In the rows, zero is written as 128.
A single turn carries every row of the set below to another of its rows. Some are shown first; where does it send the rows asked next?
K270: [123 117 133 125 115 139  93 128 137 133 132 156 117 120 111 130  55 127
  95 132 162 130]
K382: [115 115 116 127 105 141 139 122 132 148 124 154 120 176 178 150  82 147
 124 141 146 105]
K314: [122 102 134 128 105 138  85 106 167 122 180 131 111 120 123  99  85 133
 124 135 130 113]
K475: [125 116 131 134 146 138 129 123 161 118 147 124  91 120 165 112  77 101
 155 151 136 103]
K810: [105 119 120 134 122 148 153 136 134 129 123 140 110 161 183 150  94 112
 115 134 150 134]
K45: [149  80 134 137  85 157 128 108 148 141 151 160 130 134 141 123  86 141
 123 132 113 102]
K766: [128  89 127 136  88 146 136 106 164 130 162 139 122 141 167 125 117 131
 145 138 108 110]
K320: [121 101 123 122  87 138 117 110 136 152 136 158 121 172 161 139  85 158
 133 149 137  91]
K395: [136 109 118 145  99 139 124 114 163 116 137 146 121  98 130 142  96 111
 107 131 166 130]
K37: [148 132 121  86 121 162 115 122 144 112 124 168 110 131 158 138  63 141
 109 167 136 106]
K724: [117 128 122  84 130 153 103 135 142 128 131 114  92 146 171 130 100 113
 125 138 162 110]
K142: [119 105 133 138 108 132 137 110 172 120 160 122 108 133 173 124 127 124
 146 143 122 109]
K404: [102 118 127 146 135 148 151 131 141 110 136 127 103 146 172 137 105  98
 113 140 141 135]
K710: [116 116 146 124 141 150 123 116 151 102 138 145  83 121 132 129 112 102
 145 156 127 121]
K780: [148 125 124  89 110 173 109 112 158 111 133 164 117 122 155 120  66 142
 114 167 129  95]
K533: [126 118 118 117 125 151 102 112 165 106 166 116 119 111 152 105  68 119
  89 140 142 135]
K12: [148  85 137 139  90 149 115 112 140 143 146 168 129 126 124 129  65 139
 100 135 135 109]
K829: [126 102 138 116  91 139  90 106 155 149 168 150 117 142 133 113  88 151
 139 142 121  93]
K4: [105 129 132 118 136 139  93 142 137 125 134 131  99 130 135 133  75 113
 105 130 178 127]
K453: [139 103 121 144 119 126 133 122 165 108 144 130 104 105 128 141 103 102
 123 137 154 128]
K883: [104 118 136 133  97 158 111 119 126 134 100 158 129 141 161 126  72 139
  93 136 156 121]
K34: [103 132 133 139 149 127 131 109 167  98 157 138  98 127 155 131  85 124
 129 168 130 133]
K847: [ 87 124 132 118 120 153 108 130 118 143 132 143 114 179 169 121  69 136
 116 139 133 118]
K202: [135  98 128  91 124 142 116 117 148 115 178 135  98 157 134 139 106 134
 122 151 108 130]
K110: [119 121 127 140  93 155 113 110 143 122 106 160 132 115 142 135  82 134
  90 133 165 125]
K636: [145 122 120  89 118 170 122 116 148 113 135 166 111 145 167 122  59 142
 114 167 115 105]
K200: [ 99 110 137 112 129 139 109 131 128 132 162 133  97 181 163 123  93 134
 135 138 113 124]

K45 moves to K110
K200 moves to K314
And these:
K810 moves to K766
K12 moves to K883
K453 moves to K404
K780 moves to K37
K202 moves to K533
K847 moves to K829
K475 moves to K710

A single turn carries every row of the set below to another of its rows. Some are shown first; where does it send the rows asked next?
K384: [130 122 151 128 139 124 142 174 146 109 132 137 148]
K263: [138 134 135 134 141 139 154 165 115 147 116 153 123]
K543: [132 122 151 130 137 121 157 165 147 106 123 143 148]
K532: [129 138 133 100 134 131 175 130 132 132 109 125 153]
K639: [144  98 118 106 145 166 136 153 152 115 108 150 118]
K816: [168 134 124 108 163 136 117 138 136 112 123 106 118]
K907: [149 121 144 103 116 129 124 105 150 124 146 126 112]
K623: [130 124 109 127 144 141 127 126 116  92  95 113 131]
K972: [163 130 124 113 163 121 119 144 138 113 141 106 123]
K688: [138 126  96 108  98 134 136 154 129 136 116 156 122]
K425: [157 132 143 116 113  97 164 138 134 119 127 135 103]
K927: [134 107 128 121 159 130 133 142 108 104  95 115 142]
K474: [126 112 151 119 146 115 152 169 145 112 139 148 133]
K279: [115 138 144  96 126 124 161 122 126 129 111 147 143]
K436: [128 110 120 134 155 133 128 139 109 106 111 121 152]
K913: [152 122 151 109 120 103 165 139 130 115 137 121 100]
K932: [135 128 102 104  92 139 143 141 125 117 123 162 113]
K340: [159 108 125 141 133 134 111 124 129 123 116 146 101]
K959: [149 120 121 103 145 165 136 155 150 107 114 147  92]
K409: [126 122 115  94 114 125 122 153 126 106 141  97 123]
K823: [148 139 106  93 103 134 138 135 127 122 123 162 102]
K790: [123 122 113  81 125 115 143 157 106 105 127 118 137]
K190: [160 124 135 153 126 122 128 125 125 103 136 148 120]
K193: [145 109 142  96 116 138 133 105 153 119 141 126 108]
K134: [151 132  91 100 101 132 140 145 142 125 126 156 121]
K260: [136 133 135 127 141 147 158 160 109 140  98 147 126]
K577: [165 134 111 136 129 138 125 140 121 131 120 159 102]
K938: [125 125  83  98 139 143 161 129 126 123 115 128 110]
K441: [114 118 143 127 156 125 148 164 145 119 142 138 139]
K420: [140 119 147 120 149 128 149 170 141  99 122 130 155]
K564: [153 122 154  96 127 146 134 105 138 116 144 123 114]
K840: [127 106 112 120 155 139 120 133 112  94 111 115 138]
K919: [150 128 130 150 133 117 128 121 132 125 126 150  98]
K935: [140 127 131  99 114 139 134 102 155 125 136 135 104]
K671: [136 128 124 121 145 129 124 141 112  89  89 116 132]
K802: [139 115 118  96 127 116 135 156 103 112 143 100 131]
K874: [133 129 107  96  98 152 138 147 124 124 116 161 113]
K148: [121 129 123  99 145 120 164 120 116 115 105 107 136]
K297: [128 118 120 121 155 140 118 131 111 100 100 123 146]
K760: [132 128 135 132 153 125 155 169 139 104 135 129 150]
K224: [149 109 151 102 116 149 140 106 127 125 139 127 105]
K418: [115 132 140 107 126 123 165 125 135 125 124 106 147]
K84: [168 119 140 112 147 158 131 139 153 129 128 140  97]
K19: [122 125 125 101 130 107 163 168 122 112 139 110 128]
K497: [143 118 137 103 113 144 135 112 149 136 141 125  95]
K836: [156 128 129 120 139 163 139 152 155 110 128 164 108]
K192: [127 116  92  94 143 156 153 127 125 122 126 122 101]
K191: [136 125 115  97  92 138 133 142 126 121 127 156  96]

K532 moves to K919
K935 moves to K436
And these:
K823 moves to K760
K938 moves to K263
K134 moves to K441
K384 moves to K193
K564 moves to K623
K425 moves to K972
K874 moves to K543
K639 moves to K279
K19 moves to K84
K418 moves to K340

A single turn carries every row of the set below to another of its rows. Some are shown first; where does it send the rows asked next?
K759: [134 130  97 121 159 127 148 128 143 124 135  96 141 112 120 126]
K833: [107 157 143 158 110 138 125 124 122 131 133 139 124 141 112 148]
K7: [146 123 121 137 153 123 114 149 149  97 115 121 125 167 144 127]
K648: [136 129 127 134 135 140 152 172 117 157 123 125 127 144 123 143]
K800: [118 131 126 137 137 110 158 123 121 102 155 123 117 126  95 116]
K281: [151 113  80 139 149 111 140 142 138 130 125 122 103 127 128 128]
K645: [100 146 126 122 142  90 127 124 133 107 115 136 140 130 126 152]
K842: [141 124 117 139 118 141 148 159 132 130 116 171 127 127 142 152]
K310: [130 128 107 136 103 111 127 135 168 108 136 124 139 122 162 118]
K346: [117 130 127 141 131  84 112 119 145 124 111 109 141 110 121 142]
K629: [125 142 126 145 160 137 135 138 128 108 145 111 148 117  91 141]
K845: [128 114 114 145 129 120 103 157 156 110 120 134 115 148 164 142]
K551: [108 135 142 132 136 126 150 124 120 114 142 129 132 134  89 158]
K153: [133 122 115 151 151  93 110 142 141 135 103 120 106 144 135 136]
K119: [153 102 138 134 137 151 140 162 128 139 149 126 121 148 132 145]
K921: [141 134 106 108 158 130 127 112 146 112 140 117 141 136 150 125]
K252: [133  93 129 129 143 127 132 151 113 116 135 112 114 139  99 159]
K151: [120 118 129 138 137 126 121 149 134  89  98 159 124 142 132 152]
K565: [132  96  95 145 117 140 116 150 129 104 145 110 114 115 116 143]
K126: [126 136 133 132 125  95 134 129 128 111  89 117 139 124 120 110]
K350: [108 117 120 142 141 130 132 175 139 107 122 160 113 141 135 129]
K208: [157 129 132 156 125 108 125 122 142 110 134 118 154 100 115 157]
K503: [140 114  93 161 137 108 127 142 131 122 134 137 107 116  97 120]
K411: [103 149 111 118 117 148 133 139 127 120 127 138 130 150 129 108]
K768: [131 114 125 126 103 134 127 133 138 113 181 122 140 125 135 131]
K329: [135 133 126 132  90 129 118 119 141 120 108 132 134 133 159 120]
K675: [154 132 140 156 131 114 136  88 137 122 134 122 117 118 135 139]
K762: [153  93 102 147 119 115 132 132 129 114 132 125 105 116 118 165]
K343: [157 129 103 125 130 114 147 142 149 102 130 111 156 116 133 113]
K415: [121 133 166 152 109 133 122 115 142 134 125 147 128 135 141 131]
K11: [130 109 137 147 119 136 117 156 117 134 127  91 120 136 120 162]
K473: [124 146 123 145 103 117 150 134 150 117 133 138 134 114 169 151]
K561: [ 96 141 131 135 136 118 146 143 142 113 118 136 125 135 127  92]
K705: [151 128 124 150 117 134 152 108 144 123 147 115 131 108 130 168]
K315: [139 147 121 153 123 167 135 131 141 120 165 120 138 132 131 148]
K908: [107 124 166 142 122 123 111 129 122 142 137 119 137 113 126 138]
K631: [103 143 130 128 145 141 157 153 131 133 133 119 133 116 145 109]
K267: [125 129 131 114 125 162 138 133 141 119 163 136 142 151 134 130]
K175: [134 114 151 160 128 132 138 160 129 140 127 162 111 135 130 147]
K129: [168 128 118 167 140 102 117 134 149 133 125 128 114 147 131 123]

K350 moves to K845
K329 moves to K126
K151 moves to K7
And these:
K561 moves to K310
K921 moves to K675

A single turn carries every row of the set below to another of its rows. Some are shown first; where does it send the rows asked next?
K656: [120 146 146 147 123 168 165 136 101 116 121 117  98]
K772: [108 119 123 134 140 115 171 108 129 112 138 118 109]
K764: [138 143 120 131 131 163 125 143  97 118 116 101 115]
K606: [115 114 137 147 144 144 162 114 131 103 102 137 149]
K467: [130 148 136 129 111 175 155 152 131 124 123 125 129]
K131: [130 131 139 117 111 124 165 154 120 155 144 117 119]
K601: [108 140 140 115 126 135 116 142  93 139 101  97 109]
K196: [125  89 110 135 145 119 136 119 115 118 104 103 127]
K773: [112 142 132 141 135 141 133 127  84 146  91 103 141]
K53: [118 123 123 130 119 142 133 140  92 138 107  86  92]
K349: [108 145 138 148 128 154 150 125  97 145  88 115 150]
K717: [127 128 130 140 118 153 155 142  96 126 127  99  84]
K557: [131 119 153 141 142 113 165 165 137 122 128 121 106]
K321: [136 132 122 141 108 178 158 149 123 125 121 109 117]
K789: [ 93 118 119 131 145 111 142 101 118 122 102 106 127]
K624: [120 153 139 122 112 169 137 152 130 130 108 122 144]
K444: [ 98 123 132 115 134 103 160 117 143 125 134 125 123]
K269: [ 88 122 127 142 136 128 162 100 133 119 100 119 137]
K665: [116  99 133 116 127 115 155 137 153 129 118 127 143]
K946: [130 132 123 106 111 146 122 160 122 141 120 101 123]
K319: [110  98 130 137 127 135 161 124 148 123  97 127 154]
K875: [109 118 146 158 148 127 141 146 121 128  72 105 134]
K94: [107 150 155 101 119 131 126 153 111 140 116 114 115]
K571: [131 118 152 139 143 110 162 166 136 124 128 119 105]
K918: [134  91 115 140 141 125 161 124 124 111 128 114 115]
K633: [111 119 144 161 149 129 142 144 119 126  73 104 131]
K947: [119  97 135 151 129 117 158 161 139 140  95  99 113]
K644: [ 99 133 134 140 149 125 166 100 124 107 121 129 126]
K696: [127 160 152 119 140 128 143 139  93 137 131 128 132]
K345: [122 140 162 148 163 120 144 149 116 111 105 125 123]
K265: [103 138 153 109 101 140 148 158 133 149 116 117 118]
K499: [ 90 110 123 129 122 116 167 112 148 133 113 115 129]
K141: [114 115 124 138 102 140 162 142 121 167 102 100 134]
K614: [129 159 153 136 139 145 162 134  95 129 132 132 130]
K811: [121 114 141 107 146 106 136 132 134 118 125 132 141]
K292: [118 112 129 120 156 111 123 120 114 114 104 119 141]
K227: [132 110 134 144 150 135 168 118 124  98 130 134 126]
K792: [136 131 115 143 119 175 141 142 106 123 110  98 115]
K256: [119  97 133 154 130 120 161 159 138 137  96  98 112]
K288: [122 110 113 143 111 138 158 138 104 162 106  89 120]
K818: [120 141 165 147 161 121 146 150 120 111 104 128 126]
K106: [101 105 110 135 134 112 159 107 127 125 119 102 112]
K650: [103 145 150 147 113 175 164 135 114 126  99 119 120]
K767: [140 141 123 112 126 148 120 154 107 128 128 103 114]
K611: [139 127 131 132 116 133 175 147 110 145 148 114 107]
K891: [ 96 134 135 118 149 105 143 106 123 117 120 123 129]
K897: [119 138 128 113 108 158 124 155 129 142 101 108 140]
K484: [ 98 134 148 131  97 161 159 147 132 145  97 115 124]

K947 moves to K571
K764 moves to K792
K349 moves to K141
And these:
K606 moves to K319
K106 moves to K772
K650 moves to K484

A single turn carries every row of the set below to another of its rows. Some are shown first; where does it send the rows asked next?
K194: [113 125 132  90 153 120 138 120 112 111 122 147 124 137 142 128 151]
K647: [119  86 132 146 116 102 115 136 119 126 144 121 140 153 115 137 100]
K735: [116 123 126 116 138 102 140 122 105 114 135 145 127 100 134 131 123]
K55: [125  99 142 117 147 122 120 137 125 139 139 136 116 192 123 118 140]
K96: [133  99 105 108 131 106 147 126 103 114 127 135 138 116 122 118 112]
K448: [121 134 137 116 154 129 138 127 146 128 117 142 114 172 141 130 131]
K641: [126 115 130 129 133 101 126 142 150 102 155 114 116 106 128 130 104]
K440: [167 114 127  97 150 135 118 142 116 109 131 146 146 131 140 101 124]
K23: [ 99 114 122 138 126 118 102 153 148 112 160 106 115 133 116 116  96]
K105: [ 98 126 149 117 119 142  75 139 124 103 132 142 113 129 144 114 129]
K205: [158 108 122 119 127 127 110 147 110 104 134 133 158 112 133 111 106]
K24: [ 85 123 126  93 145 140 113 127 112 118 125 138 121 171 131 110 143]
K180: [137 107 112  89 151 119 150 126 106 121 123 144 123 143 129 107 137]
K660: [138 118 136 100 151 108 136 137 155  96 143 123 111 128 142 128 133]
K864: [122 130 150 108 140 130  95 129 127 105 138 165 106 117 151 106 119]
K686: [101 119 144 116 116 133  79 133 127  94 134 145 124 119 146 116 105]
K863: [116 124 144 111 130 127  91 126 132  97 137 158 118 112 148 110 100]
K729: [132 129 134 124 145 110 148 122 145 119 117 142 127 140 143 144 113]
K417: [111  92 144  83 143 162 119 156 141 122 131 138 115 154 124  93 120]
K987: [ 68 119 115 121 128 135 100 135 108 126 140 133 127 157 116 107 108]
K97: [129 115 124 125 129 157  86 165 107 128 139 124 138 155 121  90 127]
K41: [107  91 135 139 124 121 103 144 118 138 144 123 125 183 112 124 122]
K57: [106  95 102 127 111 117 123 139  95 123 132 118 139 125 107 117 104]
K871: [136 110 116 121 140 172 118 127 154 144 148 126 124 153 127 102 138]
K547: [113  89 141 126 117 139 119 164 127 126 145 122 121 100 112 111  99]
K476: [ 96 134 133 135 139 141 117 139 142 138 124 130 114 181 127 125 124]
K326: [133  90 149  77 143 145 139 148 142 108 123 138 123 127 136 113 129]
K948: [123 106 113 140 123 170 107 133 146 143 151 110 131 140 119 113 130]
K185: [150 107 115 108 144 160 134 115 158 131 142 131 135 138 137 111 128]
K608: [ 93 103 105 121 121 139 111 148  96 135 130 117 124 159 103 104 128]
K707: [148  96 140 109 151 104 140 123 129 126 137 147 124 167 133 128 129]
K821: [ 98  90 141 113 127 158 109 165 132 134 145 127 113 138 111  93 102]
K459: [ 92 126 128 155 120 128 113 141 137 132 128 120 127 156 120 137 101]
K254: [115 120 134  91 155 132 118 144 160 103 142 121 104 165 136 112 139]
K508: [135  89 149 103 127 130 138 154 132 111 132 129 125  94 127 123 115]
K235: [113 109 112  96 145 138 127 140 102 133 126 133 114 169 117  97 147]
K89: [ 93 118 127 115 139 137  98 151 155 114 152 109 106 170 120 105 116]
K241: [133 100 112 138 113 155 115 128 148 128 145 107 145 120 124 125 121]
K107: [114 124 128 149 124 109 133 128 140 120 125 128 135 130 129 148  94]
K135: [143  88 135 127 132  91 136 122 125 120 140 137 139 144 128 139 105]
K243: [150 119 128 101 151 153 103 153 115 123 134 142 134 157 132  87 138]
K910: [110 131 152 112 132 140  84 139 124 109 136 153 103 129 148 106 137]
K431: [149  99 113 118 126 149 132 116 156 121 141 121 147 119 137 124 118]
K556: [ 88 120 116 136 125 112 117 130 102 123 145 136 130 112 118 120  96]
K982: [134 109 121 136 116 140  89 161 105 116 139 119 154 127 121 105 108]

K910 moves to K863
K556 moves to K24
K107 moves to K476
And these:
K89 moves to K660
K608 moves to K180
K508 moves to K821
K135 moves to K41
K431 moves to K948
K440 moves to K982

